Each path below is one point turned by a fixed rotation once a step. After each direction that follows a path, write how fast that rotation turns it, in degrees per step (0 if it stays still).
Each turn is a multiple of 5 degrees from 10 to 175, or 0.

-15  8  -8  5  17  -16  0  4  5  -6  2  -3  36
1  35  4  -1  3  15  15  1  -3  -8  -6  13  18
1  12  18  24  1  -8  1  8  15  1  7  3  27
5  26  -3  2  -22  14  1  -3  18  7  -15  8  14
9  1  22  8  5  3  6  -3  20  31  -3  1  13
0  6  -21  11  -7  22  -12  -1  5  28  -6  -2  13
-15  1  -3  -12  20  -4  7  -2  10  33  -8  3  13
3  11  -18  9  21  16  2  1  -19  15  -1  -3  18
-30  15  -3  0  17  -12  -1  13  -1  5  -3  7  21
12  28  -2  4  11  2  14  -4  -9  -10  -11  -3  26
-16  22  24  18  3  6  -2  14  8  -1  3  8  17
10  18  -2  6  -15  2  -1  -9  21  -1  -13  -6  30
0  13  23  1  0  22  4  1  19  23  0  12  7
7  -6  -13  12  -3  9  -12  -6  17  25  3  -6  25
-11  11  -10  -15  9  13  6  -3  8  33  -8  15  5
7  -1  -12  14  25  -4  4  0  -7  24  4  -2  23
-25  24  -18  2  6  1  0  11  -10  11  -5  12  13
4  19  6  7  21  -15  15  1  -6  2  -14  -7  26
-10  30  8  18  -2  18  -5  13  -7  -5  -7  2  15
-5  12  16  2  -2  -10  -2  -2  25  -1  -13  -11  30
9  20  13  2  -4  33  1  -5  10  9  -5  3  13
-8  -7  5  7  3  4  -9  -2  27  22  10  1  25
5  12  -22  -11  -1  19  7  -10  9  22  -4  12  15
-5  -1  0  11  23  -3  9  6  1  32  12  12  15
-5  19  -33  9  0  -1  1  4  -10  11  -8  6  19
-10  22  13  3  19  -15  17  9  -5  14  -13  7  11
3  24  -4  26  2  8  -6  7  -12  -1  -11  -12  21
-22  21  19  -4  -1  -1  -4  7  15  4  -17  -3  18
17  13  11  6  6  22  0  -9  9  3  -8  -14  25
-20  5  9  0  1  21  -12  5  22  14  8  7  19
13  3  -16  -8  6  8  7  -17  19  14  1  1  30
Speeds:
1  12  2  10  -5  -14  9  7  -7  -11  -2  7  1 | 45
-10  -5  -7  14  -6  1  -15  8  0  -2  9  -2  4 | 135
-15  7  7  -6  -2  8  0  7  -1  4  1  13  -11 | 170

25  27  -16  22  -7  4  -3  29  15  -10  16  12  -1
16  -8  22  1  -25  -2  -24  -9  -3  -30  8  -14  20
8  5  -19  12  16  21  -25  -17  22  4  27  14  11
34  1  -3  10  -15  -5  14  16  6  -34  14  13  2
1  10  6  8  -15  12  -48  -10  4  -22  -4  -8  11
31  -17  -23  -1  3  19  -3  -4  10  5  30  12  20
20  13  -5  14  -5  -11  -4  -11  8  -47  -6  16  -10
4  -4  -15  1  -21  28  -36  18  8  -9  1  -13  12
39  -13  -10  -2  -1  1  -1  -30  4  -5  4  17  22
2  11  -34  8  -6  0  -14  1  14  -33  5  0  -22
27  -15  3  0  -18  30  -13  13  8  -11  -19  -7  20
13  7  -34  -4  -14  -8  -14  -38  3  -3  5  11  13
24  -15  -23  1  3  12  -2  10  24  -24  1  -10  -26
12  9  -9  14  -21  18  -4  -9  1  -16  -33  -1  32
13  -11  -29  -23  -23  -3  -17  -20  21  8  13  1  -6
35  2  -18  19  18  8  9  -5  17  -19  -19  -16  -8
-16  1  -19  -2  -41  15  2  -4  16  -19  -13  -4  19
36  -3  -8  -13  -7  0  -17  -16  29  21  -10  -3  -6
10  7  -31  19  -1  -1  20  -12  8  -21  -1  -30  5
-7  -8  9  -8  -28  23  -3  -6  40  -12  -18  3  -2
34  22  -20  3  -14  -8  -3  -8  14  27  -5  -12  13
2  -15  -6  0  -9  -5  16  -24  21  -29  11  -32  -6
1  19  -2  14  -8  27  -2  0  41  8  -20  4  6
27  8  -6  -8  -38  -20  12  -5  10  8  12  -18  11
0  3  5  11  12  5  -10  -30  34  -13  2  -28  -11
3  12  -9  16  -19  22  27  16  31  5  8  2  19
20  16  21  -6  -31  -26  -9  -19  19  -5  1  -9  -1
2  8  -11  18  13  18  -8  -5  26  5  23  -37  7
10  2  17  10  -18  5  31  -6  30  -16  8  15  16
7  34  4  6  -21  -13  -29  1  21  2  9  -13  -7
21  -14  10  11  4  13  7  -6  15  -3  28  -29  22
Speeds:
-12  -11  3  5  6  -11  2  7  -10  10  -6  5  -3 | 0
-1  -14  -3  -10  -10  2  7  11  0  -2  13  -5  -2 | 160
-7  -1  0  -5  4  7  -16  4  12  6  2  0  -14 | 145
-6  6  2  6  -4  5  9  13  6  -12  -8  10  -6 | 115
